Each row is where one point has got to under a steady rotation. How many ticks took it there?
The counts run from 0 to 1145.
[383, 268, 226, -110, 365, 116, 122, 89, 23, 80, 283, 119, -150, 327, -189, 119, -309, 26, 342, -187, -165, 192, 80, 139, 23, -110, 115, -81, -6, -178, -97, -327, 384, 13, 18, -87, -79, 98, 24, 72, 278, 186, 411, -152, -171, -89, 42, -361, -216, 2, -11, -130, -2, -107, -203, 429, 37, 121, 155, -141, 45, 116, 42, 144, 150, -28, -151, 5, 36, 196, 33, -55, -224, 272, -274, -4, -53, -245, 48, -46, 26, 76, 251, 450, 8] | 712
[162, 109, 183, -23, 331, 51, 58, -32, -120, -67, 337, 104, -103, 289, -157, -183, -91, 214, 515, -82, -316, 260, -146, 147, 19, -87, 173, -37, 148, -312, -49, -380, 391, -44, 157, 21, -128, -40, -130, -171, 180, 123, 248, -100, 95, -174, 59, -190, -251, 74, -23, 51, 103, -131, -252, 369, -145, 118, 216, 84, 63, 184, 184, 82, 128, -51, -117, -2, 160, 203, 81, 10, -129, 250, -222, -114, -33, -458, 87, 117, 139, 219, -48, 299, 152] | 91
[102, -51, 19, -201, 430, -57, 8, 119, -53, -34, 66, -3, -46, 125, -285, -101, -84, 7, 112, 193, -170, 141, 69, 269, -31, 14, 177, -182, 128, -407, 73, -135, 209, -220, -207, 125, 86, 24, -96, -196, 185, 117, 423, 66, 286, 94, 87, -171, -130, 170, -447, 24, 140, -342, -263, 350, -151, 238, 423, 209, -191, 202, 24, -177, 116, 87, -268, -168, 156, 81, 32, -86, -76, -12, -68, -197, -290, -245, 193, -121, 161, 59, 23, 157, -120] | 176
[-64, -113, 238, -11, 432, 126, -73, 156, -48, 89, 184, 117, -134, 163, -358, -262, -96, 46, 113, 236, -141, 84, -33, 209, -114, -8, 301, 65, 63, -210, -49, -161, 259, -45, -161, 168, -270, 5, -129, -301, 120, 135, 247, 45, 122, 5, -37, -165, -116, 230, -294, 68, 251, -294, -376, 171, -247, 204, 374, 299, -123, 165, 65, -76, 44, 61, -77, 39, 146, 70, 193, 40, -113, 183, -44, -67, -273, -528, 199, -28, 149, -19, 106, 223, -89] | 508
[87, -210, 236, -88, 155, -80, -18, 186, -126, -64, 143, 63, -34, 75, -296, -174, -239, -43, 136, 182, -273, 70, -15, 237, -107, -25, 234, 61, -59, -322, -8, -196, 243, -103, -325, 46, -134, 20, -1, -155, 91, 404, 288, 4, 445, 50, -23, -140, -163, 157, -316, -83, 172, -143, -411, 111, -102, 250, 496, 295, -163, 58, -63, -244, 57, 37, -192, 265, 106, 16, 169, -74, -55, -50, 26, -208, -278, -395, 216, -86, 24, -69, 91, 66, -54] | 117
[310, 107, 230, -85, 111, 345, 48, 236, -35, -76, 159, 104, -114, 184, -356, -26, -92, 68, 409, 57, 20, 355, 56, 318, 179, -46, 133, 266, 85, -222, -17, -412, 276, 145, 182, -8, -9, 48, -30, 47, 162, 278, 116, -170, -27, 74, -29, -167, 73, 250, 47, -114, 87, -233, -384, 431, 17, 328, 13, -214, -5, 107, 0, 119, 166, -24, -159, -41, 28, 143, 50, 109, -260, 254, -99, -133, -113, -268, -84, -62, 14, 0, 90, 460, 142] | 480
[21, 133, 144, -190, 223, 11, 49, 45, 113, 73, 75, -5, -178, 213, -175, -272, -18, 75, 385, 54, -267, -16, -79, 172, -29, -43, 313, 50, 191, -396, -167, -332, 420, -25, 231, 213, 72, 38, -12, -299, 177, -67, 145, -176, 89, -89, 18, -231, -101, 258, -199, 6, 191, -52, -279, 413, -88, 175, 262, 43, -154, 229, 99, 196, 234, -205, -104, 9, 91, -6, 36, 29, -300, 235, 57, -212, -95, -382, 26, 59, 5, 116, -148, 374, 44] | 925
[251, -171, 101, -238, 183, -37, -18, 282, -120, -125, 122, 18, -30, 84, -301, 57, -186, -159, 38, 189, -88, 274, 93, 307, 95, -2, 92, -32, 23, -399, 77, -143, 68, -133, -336, 0, 45, 71, -97, -13, 113, 367, 390, 38, 377, 102, 65, -148, -87, 156, -392, -165, 0, -201, -502, 197, 45, 328, 458, 90, -158, 122, -63, -219, 123, 106, -325, -7, 57, 51, 56, -96, -24, -163, -60, -191, -233, -201, 184, -131, 3, -85, 143, 153, -41] | 1016
[258, 225, 332, -149, 171, 153, 137, 72, 153, 11, 98, 85, -123, 169, -242, 22, -245, 110, 421, -17, -138, 26, 237, 171, -92, -70, 195, 52, -54, -303, -228, -381, 435, 164, 83, 1, 74, 53, 107, -40, 221, 109, 257, -101, -26, -18, -42, -350, -77, 122, -31, -100, 77, -91, -91, 473, 14, 147, 71, -133, -143, 23, 12, 240, 218, -167, -83, 22, 47, 146, 123, 98, -341, 307, -9, -279, -238, -172, -119, -194, -46, -59, 77, 430, -85] | 420
[229, 164, -62, -221, 347, -16, 100, 63, 9, 14, 22, -58, -13, 90, -202, -129, -146, 57, 390, -20, -431, 108, 103, 303, -32, -5, 230, -155, 149, -469, 0, -315, 397, -211, -12, 121, 219, 62, 117, -184, 253, 145, 342, -1, 189, 146, 103, -234, -176, 102, -278, -55, 125, -199, -242, 524, -43, 191, 222, 147, -114, 141, -54, -141, 205, -55, -209, -31, 160, 61, -62, -192, -172, 53, -102, -185, -128, -189, 82, 21, 122, 89, -114, 221, -80] | 864
[16, -126, 174, -84, 359, 40, -35, 111, -61, -84, 205, 131, -45, 212, -229, -178, -20, 92, 137, 154, -304, 219, 12, 252, -35, 6, 180, -89, 126, -333, 94, -139, 195, -140, -296, 85, -125, 1, -191, -253, 120, 67, 306, 181, 384, -15, -56, -58, -160, 120, -353, 130, 159, -251, -335, 223, -229, 213, 444, 259, -111, 117, 140, -24, 65, 39, -267, -58, 166, 216, 211, 32, -49, 35, -71, -167, -259, -421, 112, -56, 205, -21, 11, 175, -100] | 1073
[244, -258, 243, -6, 17, 123, -79, 333, -214, -57, 397, 136, -168, 214, -360, -55, -174, -6, -39, 15, -15, 301, 30, 323, 128, -1, 149, 183, 39, -185, -71, -142, 109, 19, -294, -22, -222, -19, -111, -153, -50, 196, 235, 6, 274, -8, -36, -55, -113, 249, -226, -165, 14, -114, -538, 104, 141, 248, 453, 153, -250, 175, -43, -8, 172, 65, -425, 156, 103, 90, 217, -58, -187, 104, -63, -74, -85, -302, 116, -52, -28, -126, 135, 259, 45] | 789
[238, 60, 183, -251, 112, -88, 86, 86, -1, -20, 149, -5, -34, 46, -222, 136, -262, -68, 369, 12, -427, 164, -53, -13, 15, -253, 167, 53, -61, -374, 18, -372, 263, 24, -120, 20, -7, 162, 41, 50, 248, 449, 285, -39, 251, -22, 177, -370, -154, -55, -16, -247, 100, 28, -494, 311, 126, 258, 245, -53, 137, 74, -53, 49, 138, -85, -57, 220, -94, 61, -4, 92, -11, -21, -222, -85, -104, -401, 93, 64, -35, -44, 57, 357, 175] | 431
[175, 193, 250, -167, 381, 15, 101, -46, 70, 137, 216, 38, -141, 186, -203, 74, -241, 25, 336, -46, -253, 22, 29, -87, -91, -193, 216, -104, -21, -262, -157, -291, 390, 23, 3, 89, -129, 112, -14, -129, 262, 88, 386, -77, -121, -138, 182, -494, -193, -30, -61, -149, 91, -113, -182, 412, 20, 118, 197, -50, 47, 176, 85, 162, 153, -52, 29, 1, -3, 98, 2, 111, -145, 268, -256, -63, -171, -408, 160, -41, 9, 52, 181, 447, 30] | 152
[129, 163, 271, -65, 379, 176, 90, 9, -13, -103, 311, 140, -103, 224, -171, -104, -61, 224, 573, 76, -234, 323, 19, 185, 22, -48, 178, 44, 93, -266, -33, -415, 424, 18, 160, 32, -72, 12, -119, -104, 238, 146, 223, -50, 8, -121, -39, -223, -144, 103, -7, 102, 145, -178, -202, 318, -218, 193, 137, -71, 125, 103, 199, 145, 47, -4, -21, -39, 112, 253, 112, 118, -146, 255, -143, -159, -111, -465, 2, 35, 146, 127, 45, 373, 125] | 652
[-27, -144, 241, -59, 419, 92, -55, 82, -57, -58, 235, 128, -94, 163, -313, -200, -34, 143, 140, 190, -239, 224, 34, 190, -79, 20, 206, -37, 73, -297, 58, -163, 259, -71, -258, 121, -167, 14, -183, -290, 124, 75, 285, 177, 274, -12, -16, -115, -160, 147, -296, 130, 182, -322, -334, 213, -236, 207, 390, 247, -131, 122, 129, -29, 30, 71, -147, -47, 174, 164, 228, 85, -58, 103, -85, -163, -330, -478, 150, -41, 211, -33, 45, 175, -90] | 1072
[162, 230, 183, -258, 437, 102, 139, 72, 59, -28, 214, 62, -161, 105, -184, 69, -114, 2, 466, 187, -16, 234, 33, 142, 45, -63, 125, -58, 43, -305, -68, -364, 385, -10, 186, 93, 49, 83, -71, 25, 320, 211, 355, -169, -127, -32, 55, -387, -60, 150, -135, -44, 80, -256, -253, 354, -80, 292, 137, -220, 127, 160, 120, 60, 68, 10, 24, -122, -56, 183, -48, 97, -141, 145, -143, -153, -166, -278, 109, -80, 74, 153, 175, 440, 78] | 317
[351, 145, 230, -68, 196, 331, 51, 180, -64, -94, 222, 94, -151, 251, -340, -22, -87, 113, 435, 49, 47, 392, 14, 319, 184, -36, 118, 175, 128, -230, -26, -395, 297, 106, 228, -22, -9, -3, -58, 74, 173, 201, 188, -160, -55, 22, -41, -181, -3, 217, 24, -55, 52, -274, -314, 421, -3, 273, 21, -181, 8, 138, 30, 121, 192, -7, -204, -108, 57, 240, 56, 70, -220, 305, -134, -140, -97, -285, -108, -54, 65, 61, 93, 405, 119] | 481
[35, 20, 151, -241, 317, 178, -21, 262, 134, 97, 266, 77, -284, 141, -251, -107, -72, -24, 49, 162, 61, 39, 210, 311, -69, 101, 248, -19, 125, -274, -174, -144, 373, -11, -44, 212, 13, 96, -58, -325, 123, -177, 282, -82, -37, 20, -77, -207, -18, 363, -420, 17, 74, -167, -297, 254, 7, 271, 318, -2, -312, 182, 44, 189, 173, -9, -243, -81, 47, 81, 126, -47, -345, 207, 124, -171, -231, -189, 82, -136, -3, -91, 55, 438, -184] | 629
[126, 145, 311, -62, 315, 268, 68, 31, 5, -99, 332, 128, -144, 169, -242, -128, -55, 219, 561, 104, -146, 314, 48, 186, 6, -49, 216, 96, 59, -259, -74, -428, 469, 111, 219, 72, -99, 5, -82, -158, 221, 117, 213, -75, -25, -91, -48, -248, -88, 164, 30, 31, 129, -160, -205, 269, -150, 202, 85, -86, 87, 98, 142, 150, 120, -26, 33, 15, 118, 239, 78, 125, -185, 323, -111, -170, -129, -453, -9, 11, 122, 73, 53, 377, 117] | 651
[232, 81, 140, -296, 86, -8, 48, 240, -43, -190, 235, 68, -88, 164, -146, 123, -69, -94, 304, 106, -145, 377, -130, 195, 224, -135, 73, 96, 96, -302, 78, -342, 188, -25, 65, -33, 121, 91, -148, 137, 199, 378, 197, -200, 266, -62, 5, -126, -60, 162, -119, -115, 26, 17, -597, 284, 70, 394, 294, -223, 79, 124, 56, 157, 86, -55, -195, 63, -108, 123, 66, 78, -86, -87, -99, -145, -31, -345, 10, 61, -7, 33, 50, 419, 235] | 767
[170, 78, 200, -193, 325, 134, 105, 84, 48, -8, 36, 14, -113, 0, -340, -151, -182, 71, 359, 239, -26, -6, 259, 269, -121, 59, 261, -28, 0, -449, -195, -306, 440, 27, 41, 119, 114, 32, 91, -162, 212, 67, 373, -29, 68, 100, 36, -330, -74, 247, -244, -52, 116, -340, -32, 357, -98, 205, 202, 73, -206, 90, 40, -118, 197, -5, -61, -89, 123, 78, 6, -13, -263, 161, 134, -356, -367, -139, 63, -280, 8, 8, 51, 209, -151] | 860
[149, -19, 187, -319, 33, -46, 56, 75, -23, -220, 194, -17, -56, 52, -170, 63, 11, -38, 410, 209, -239, 323, -90, 77, 149, -171, 116, 101, 107, -482, 61, -394, 172, 60, 46, 67, 116, 55, -156, -10, 212, 306, 183, -88, 390, -80, 90, -215, -72, 124, -66, -133, 53, -19, -551, 297, 71, 390, 303, -157, 106, 124, 104, 174, 161, -47, -86, 26, -76, 48, 39, 192, -39, -67, -48, -252, -95, -402, 47, 33, -8, 28, -71, 342, 262] | 765
[155, 175, 143, -136, 161, -135, 103, -13, 47, -86, 88, 40, -6, 280, -64, -185, -97, 130, 438, -119, -474, 47, -77, 189, -64, -61, 230, -72, 148, -429, -71, -331, 350, -106, 32, 19, 127, -40, 3, -166, 171, 85, 207, -108, 351, -106, -40, -155, -235, 103, -169, 34, 133, 51, -243, 464, -144, 109, 301, 133, -176, 119, 123, 193, 168, -220, -292, 35, 157, 107, 162, -45, -248, 96, -4, -330, -106, -292, -65, 38, 82, 133, -150, 255, 13] | 531
[196, -89, 308, -109, 269, 129, 13, 250, -41, 7, 361, 97, -212, 9, -319, 36, -344, -22, 59, 214, 145, 80, 292, 232, -94, 57, 171, -4, -175, -237, -209, -207, 377, 79, -231, 35, -174, 63, 16, -95, 108, 198, 408, -33, -8, 13, -7, -326, -126, 228, -288, -148, 15, -186, -223, 66, 52, 235, 321, 48, -150, 65, -31, -144, 116, 96, -96, 148, 66, 75, 120, -33, -208, 149, 47, -192, -296, -176, 214, -299, -122, -150, 321, 282, -130] | 1127
[184, 3, 314, -70, 333, 109, 19, 54, -54, 85, 280, 84, -217, 301, -379, 21, -112, 38, 173, 47, 139, 155, -29, 52, 78, -137, 132, 27, 27, -203, -155, -190, 197, 76, -30, 26, -282, -27, -216, -127, 124, 12, 380, -77, -141, -147, 150, -407, -150, 97, -75, -106, 26, -310, -258, 329, -7, 175, 241, -26, -106, 297, 185, 151, 183, 57, -103, -223, 11, 127, 71, 190, -149, 358, -197, -54, -220, -389, 193, -134, 56, 136, 228, 428, 55] | 46
[147, 66, 143, -131, 83, -165, 72, 20, -45, -59, 68, 14, -62, 270, -154, -261, -158, 76, 450, -49, -358, -1, -191, 202, -31, -96, 259, 34, 158, -466, -176, -360, 383, -114, 133, 23, 84, -56, 31, -167, 131, 191, 155, -235, 306, -108, 19, -194, -248, 187, -124, -82, 128, 53, -300, 368, -60, 133, 357, 160, -170, 224, 68, 50, 220, -222, -200, 165, 146, 2, 45, -105, -243, 105, 33, -300, -37, -342, 25, 78, 34, 187, -155, 170, 104] | 1095
[150, -239, 254, -131, 45, 195, -118, 370, -100, 25, 187, 117, -123, 110, -445, -4, -112, -103, -46, 212, -4, 240, 55, 287, 84, -56, 216, 272, 15, -190, 0, -153, 101, 81, -266, 21, -174, 93, -79, -89, 57, 299, 180, 57, 258, 137, -34, -91, 41, 238, -205, -199, 95, -224, -576, 176, 81, 360, 318, 80, -192, 123, -98, -5, 119, 70, -266, 91, -16, 25, 178, 85, -101, 75, -32, -45, -271, -394, 73, -110, -6, -216, 153, 361, 8] | 59
[96, -127, 85, -257, 256, -189, -57, 189, -60, 67, 193, 21, -153, 218, -218, 15, -119, -151, -55, 57, -205, 119, -142, 94, 71, -123, 182, -104, 138, -337, -2, -60, 58, -214, -281, 88, -76, 63, -190, -193, 113, 114, 368, -13, 288, -54, 150, -213, -209, 124, -382, -97, 56, -119, -577, 239, 57, 257, 561, 131, -156, 291, 53, 82, 121, 51, -320, -44, -16, 25, 97, -38, -42, -75, -124, -34, -113, -407, 283, 38, 31, 21, 56, 296, 28] | 54
[-12, -125, 61, -287, 210, -27, -45, 261, 60, 15, 0, 32, -70, 56, -291, -130, -10, -111, 58, 254, -321, 60, -15, 254, -5, -52, 269, 66, 150, -373, 59, -162, 186, -129, -225, 186, 80, 137, -46, -248, 157, 163, 193, 63, 423, 141, -25, -122, -13, 243, -410, -5, 205, -118, -567, 255, -58, 381, 446, 133, -206, 133, -57, 6, 115, -26, -269, 71, 21, -27, 113, 3, -91, -88, 66, -163, -225, -377, 95, 21, 57, -120, -94, 276, -60] | 909
[228, 51, -42, -302, 112, -33, 66, 183, -14, -173, 3, -50, -5, 71, -202, -89, 19, -36, 319, 83, -336, 261, -6, 317, 153, -49, 155, 13, 216, -516, 108, -317, 227, -181, 9, 104, 308, 58, -19, -76, 205, 239, 227, -94, 402, 85, 51, -57, -89, 181, -276, -79, 72, -57, -490, 416, 26, 353, 285, -7, -102, 140, -32, 15, 181, -88, -308, -6, 51, 58, -23, -78, -121, -95, -16, -259, -106, -220, -7, 55, 38, 55, -163, 257, 80] | 472
[160, 177, 112, -300, 274, 208, 82, 194, 157, 72, 160, -3, -229, 46, -223, -55, -63, -2, 342, 127, -55, 109, 193, 255, 7, 19, 241, 32, 152, -340, -151, -325, 443, 28, 179, 209, 148, 121, 33, -202, 245, -84, 248, -119, -75, 56, 33, -274, 19, 292, -254, -42, 47, -148, -226, 394, 63, 281, 117, -188, -107, 151, 9, 203, 217, -115, -99, -56, 20, 76, -8, 2, -343, 229, 53, -159, -130, -169, 3, -82, -23, -23, -10, 506, -41] | 754
[-36, -125, 320, -134, 249, -189, -16, 67, -12, 57, 128, 82, -67, 208, -249, -160, -210, -13, 109, 171, -166, -146, -82, 39, -207, -91, 300, -47, -62, -337, -206, -134, 227, -41, -277, 65, -166, -19, -99, -245, 103, 123, 296, -27, 298, -122, -10, -300, -242, 158, -315, -52, 189, -74, -304, 165, -153, 130, 523, 279, -245, 170, 123, 21, 86, -54, -149, 108, 73, -9, 228, 74, -140, 42, 86, -252, -334, -394, 239, -109, -11, 0, 98, 164, -107] | 114
